In the data rows, 128 means zero.
Some points:
[138 107  47 134 137  79 175 105 208 141 157  90 118 174 137 173  94 114
 133 154  87 116 153  84 101 146 123 142 140 131 104 131 129 114  94 164
 142 135 168 149 144 110 125  63 153 146  83 115 129 106 142 161 123 124
 140 155 116  94  78 149 101 154 148 101]
[138 156 135 191 116 153 129  65 134 104 173  95  82 157 123  61 132 128
 118 141 167 203  38 185 170 110 159 167 111 113 132 128 167  97 109 110
 178  75  84 127 145 128 219 126  77 153 167  77 139 120  67 153 168 136
  95  70 160 142 116 101  96 132 184 145]
[117 142 169 179 146 158 125 106  79 150 201 157 138 135 148  52 138  81
 134 132 169 100 126 152 128 142 181 136 120 147 127 129 141 138 128  61
 141  96 157 122 199  38 100 128  75 128 150 126  92 127  77 124 120 132
  81  90 180 149 186 114  94  17 140 126]
[130 121 170 102  94 148 164 136 116 129 116 157 110 111 140 143 136 130
 140 114 115 115 150 124  63 104 147 121 146 128 101 123  77 139 120 166
  59 131  84  96  76 162  92 184 124  59 143 155  97 154 159 106 128 110
 168  55 102 147 150 162 175 157 138 128]
[142 109 111  96  74 161 149  94 122 148 140 109 101 121 126 169 173 144
  79  97  88 170 142  81 152 138 108  89 164 102 127 133 132 123 125 139
 124 162  93 127  71 116  94 166 131 130 145  73 208 126 157 131 157  90
  86 109 135 189 104 129 170 173 146 101]
[117 146 152 183 101 142  91 108 134  85 192 120  81 165 103  56 137 114
  93 148 144 164  24 183 184 124 161 178 137 158 125 135 138  71 122 128
 183 111  89 129 138 129 191 142  76 164 126  67 167  98  39 138 177 162
 106  93 150 114 108  78  84 128 177 119]
[139 131 158  95 114 159 113 155 144 150 124 159 194 126  80 143 119 111
 156  79 130 129 135 145 106 167 155 104 163  87 140 103 110 133 127 124
  94 132 110  85 130 123  79 127 149  56 115 122 114 146 184 116 102 145
 143  76 104 189 187 152 155  91 100 144]
[104 142  65 124 122  93 157  88 183 120 181 143 137 134 134 175 143 143
 139 166  71  85 193  93 128 134  73 113 136 118  98 117 156 130 116 147
 132 144 140 140 116 107 126 110 137 158  62 119 170  80 161 141 133  91
  94 164 136  99 109 168 118 153 138 157]
[ 92 192 153 178 162  74 164 153 163 112 161 178 181 100 214 133 137 139
 182 132 143 122 110 132  30 123 122  94  86 107 118 121 171 141 111  88
 141 178 179 126 161 128 122  86 162 124 104 171  72 103 136  86  89 116
 173 180  52  74 173 114 124 168  95 118]
[110 153  85 129 162  85 138  97 173 123 177 115 130 122 162 196 104  95
 139 167 105 117 143  92 111 141 111 120 131 126 121 111 126 144 107 177
 142 179 151 148 135 114 130  65 153 109  88 127 168  88 115 135 123 103
 114 136 127 103  89 164 108 156 162 124]
[157 165 160 137 150 131 100 168  11 107  93 157 124 106 158 110 126 171
 150 117 149 136 124 142 136 140 145 147 105 162 169 134 146 170 186 124
  57 120 182 187 189 114 110 120 126  86 160 166  57 153 104 143  96 112
 113 178 166  92 193 101 122  32  19 146]
[ 77 138 112 143 145 104 154 118  66  95 108 108 104 143 135 136 121 200
 129 136 117  68 123  91 152 122 125 167 105 176 194  67 107 139 223 133
 135 147 149 144 100 173 159 140  95 121 183 130 113 105 160 143 107 118
 113 108 184 121  96 115 161 115  95 172]
[160  81 164  90  95 153 148 115 169 147  75 107 142 187  69 106 103 120
 125 107 124 150 173 114 150 143 136 119 164 116  93 121 102 117 105 140
 132 155 132 116  93  97  95 142 154 116 121 117 202 158 147 161 176 135
 131 134 158 156  86 135 156 172 129  91]
[ 90  94 110 153 163  59  79 111 210  91 158 139 157 133 125 149 123  98
 113 144 109 182 118 140 166 118  85 160 158 100 102 137 139 111 111  99
 163 125 139 131 152 142 150  94 141 194  82 148 139 112 100 144 133 156
 143 170 105  66 127 149 116 138 139 135]
[115 105 119 111 105 132 143 156  79 168 137 152  91 127 127 146 144 151
 109  65 107 115 156 133  76 129 139  87 129 104  94 110 102 116 137 125
  81 123  88 125  73 172  82 152 104  81 139 168 128 113 144  77 106 100
 153  62  87 171 128 133 116 140 128 165]
[115 154  63 128 131  67 135  94 173 100 155 111 121 124 172 210 137 111
 149 147 103  86 170 125 131 116  95 115 153  77 151 143 146 122 109 125
 143 168 147 150 134 131 143  97 139 134  79  94 179 115 128 140 134 113
  53 161 124 111  94 148 124 166 148 148]
[164 144 167  92 105 156 181 181 100 107  89 159 148 103 154 137 177 164
 128 120 143 113 132 131  47 141 141 127 117 149 139 111  94 129  94 130
  82 154  97 110 126 156 127 160 151  97 153 174  96 178 180  98 118 143
 149  90  81 147 144  95 169 160 137 137]
[166 175 122 178 160 186 111 171 111 145  95 104 133  59 143  83 124  88
 160 184 173 118 105 121  74  81 115  68  48 169 130 168 181 174 174 131
 161 124 127  87 164 135 153 140 113 194 144 188  32 131 126  75 107 160
 215 201  45 137  99 112 115  97 130  80]
[121  69 136  89 135 158  78 115 153 143  75  92 108 147  55  98 124 160
  93 120 113 166 149 117 144 157 135 112 165 123  91 131  67  91  65 118
 132 136 123  93 101 148 126 144 146 122 151  95 162 142  95 149 151 160
 163 161 129 161 104 112 159 176 143  93]
[145 115 131 114 109 138 157  87 144 156 101  85 107 126 127 179 163 134
 107  98  93 114 177 120 149 127 121  88 148 111 140 109  91 103 127 157
 124 113  88 102  76 101 113 149 141 130 116 103 215 125 158 134 118  83
  97 107 139 203 128 153 162 182 146 118]
[112 117 165 117 158 103 117 164  21 141  99 150 174 100 136 111 119 155
 140 136 125 105 124 122 141 114 149 161  78 191 155 146 132 153 165  87
 100 129 188 181 182 114 121 116 128 105 132 147  40 221 138 164  78 112
 116 135 216  56 184 110  94  22  34 146]
[ 98 172 157 104 162 102 112 180  66 138  98 166 158 119 106 108  86 139
 171  93 144  83 119 153 142 152 144 198  67 171 179 106 136 174 193 116
  90 120 186 160 158 120 110 139 121  82 165 133  93 146 158 121  93 141
 112 146 159  70 180 118 124  70  65 154]
[181  79  98 112 148 174  56 165 150 130  91  76 103 117 109  72 106  48
  75 179 209 133  98 145 213  83 104 144 132 130 104 207 170 138 156 127
 185  44 103  94 124 190 176 131 114 231 116 146  99  85  85  92 181 187
 167 185  84 122  70 138  80  99 185  91]
[142  64 125  95  77 156  98 138 163 143  76 142 129 135  88 127 107 134
 109  97 142 181  91 148 178 121  99 115 169  75 136 150 109 105  68 155
 152  72  69 144  85 124 130 151 161 151 150 112 162 141 111 141 152 142
 148 106 137 159 139 122 150 175 148 133]
There is one direction along which these points spread out most. Take the direction at right angles to it along which they spread out most. Then take the direction at right angles to both along which they spread out most. Go by this last direction. For each point below, how far along it does it lie, from 0 to 99? 50 is the average, and the first point above lies past it. One standard deviation of the points above along it is 16.
[142 109 111  96  74 161 149  94 122 148 140 109 101 121 126 169 173 144
  79  97  88 170 142  81 152 138 108  89 164 102 127 133 132 123 125 139
 124 162  93 127  71 116  94 166 131 130 145  73 208 126 157 131 157  90
  86 109 135 189 104 129 170 173 146 101] 40
[164 144 167  92 105 156 181 181 100 107  89 159 148 103 154 137 177 164
 128 120 143 113 132 131  47 141 141 127 117 149 139 111  94 129  94 130
  82 154  97 110 126 156 127 160 151  97 153 174  96 178 180  98 118 143
 149  90  81 147 144  95 169 160 137 137] 38
[115 154  63 128 131  67 135  94 173 100 155 111 121 124 172 210 137 111
 149 147 103  86 170 125 131 116  95 115 153  77 151 143 146 122 109 125
 143 168 147 150 134 131 143  97 139 134  79  94 179 115 128 140 134 113
  53 161 124 111  94 148 124 166 148 148] 77
[ 90  94 110 153 163  59  79 111 210  91 158 139 157 133 125 149 123  98
 113 144 109 182 118 140 166 118  85 160 158 100 102 137 139 111 111  99
 163 125 139 131 152 142 150  94 141 194  82 148 139 112 100 144 133 156
 143 170 105  66 127 149 116 138 139 135] 70
[130 121 170 102  94 148 164 136 116 129 116 157 110 111 140 143 136 130
 140 114 115 115 150 124  63 104 147 121 146 128 101 123  77 139 120 166
  59 131  84  96  76 162  92 184 124  59 143 155  97 154 159 106 128 110
 168  55 102 147 150 162 175 157 138 128] 35
[142  64 125  95  77 156  98 138 163 143  76 142 129 135  88 127 107 134
 109  97 142 181  91 148 178 121  99 115 169  75 136 150 109 105  68 155
 152  72  69 144  85 124 130 151 161 151 150 112 162 141 111 141 152 142
 148 106 137 159 139 122 150 175 148 133] 31
[ 92 192 153 178 162  74 164 153 163 112 161 178 181 100 214 133 137 139
 182 132 143 122 110 132  30 123 122  94  86 107 118 121 171 141 111  88
 141 178 179 126 161 128 122  86 162 124 104 171  72 103 136  86  89 116
 173 180  52  74 173 114 124 168  95 118] 78
[138 156 135 191 116 153 129  65 134 104 173  95  82 157 123  61 132 128
 118 141 167 203  38 185 170 110 159 167 111 113 132 128 167  97 109 110
 178  75  84 127 145 128 219 126  77 153 167  77 139 120  67 153 168 136
  95  70 160 142 116 101  96 132 184 145] 37
[117 146 152 183 101 142  91 108 134  85 192 120  81 165 103  56 137 114
  93 148 144 164  24 183 184 124 161 178 137 158 125 135 138  71 122 128
 183 111  89 129 138 129 191 142  76 164 126  67 167  98  39 138 177 162
 106  93 150 114 108  78  84 128 177 119] 38
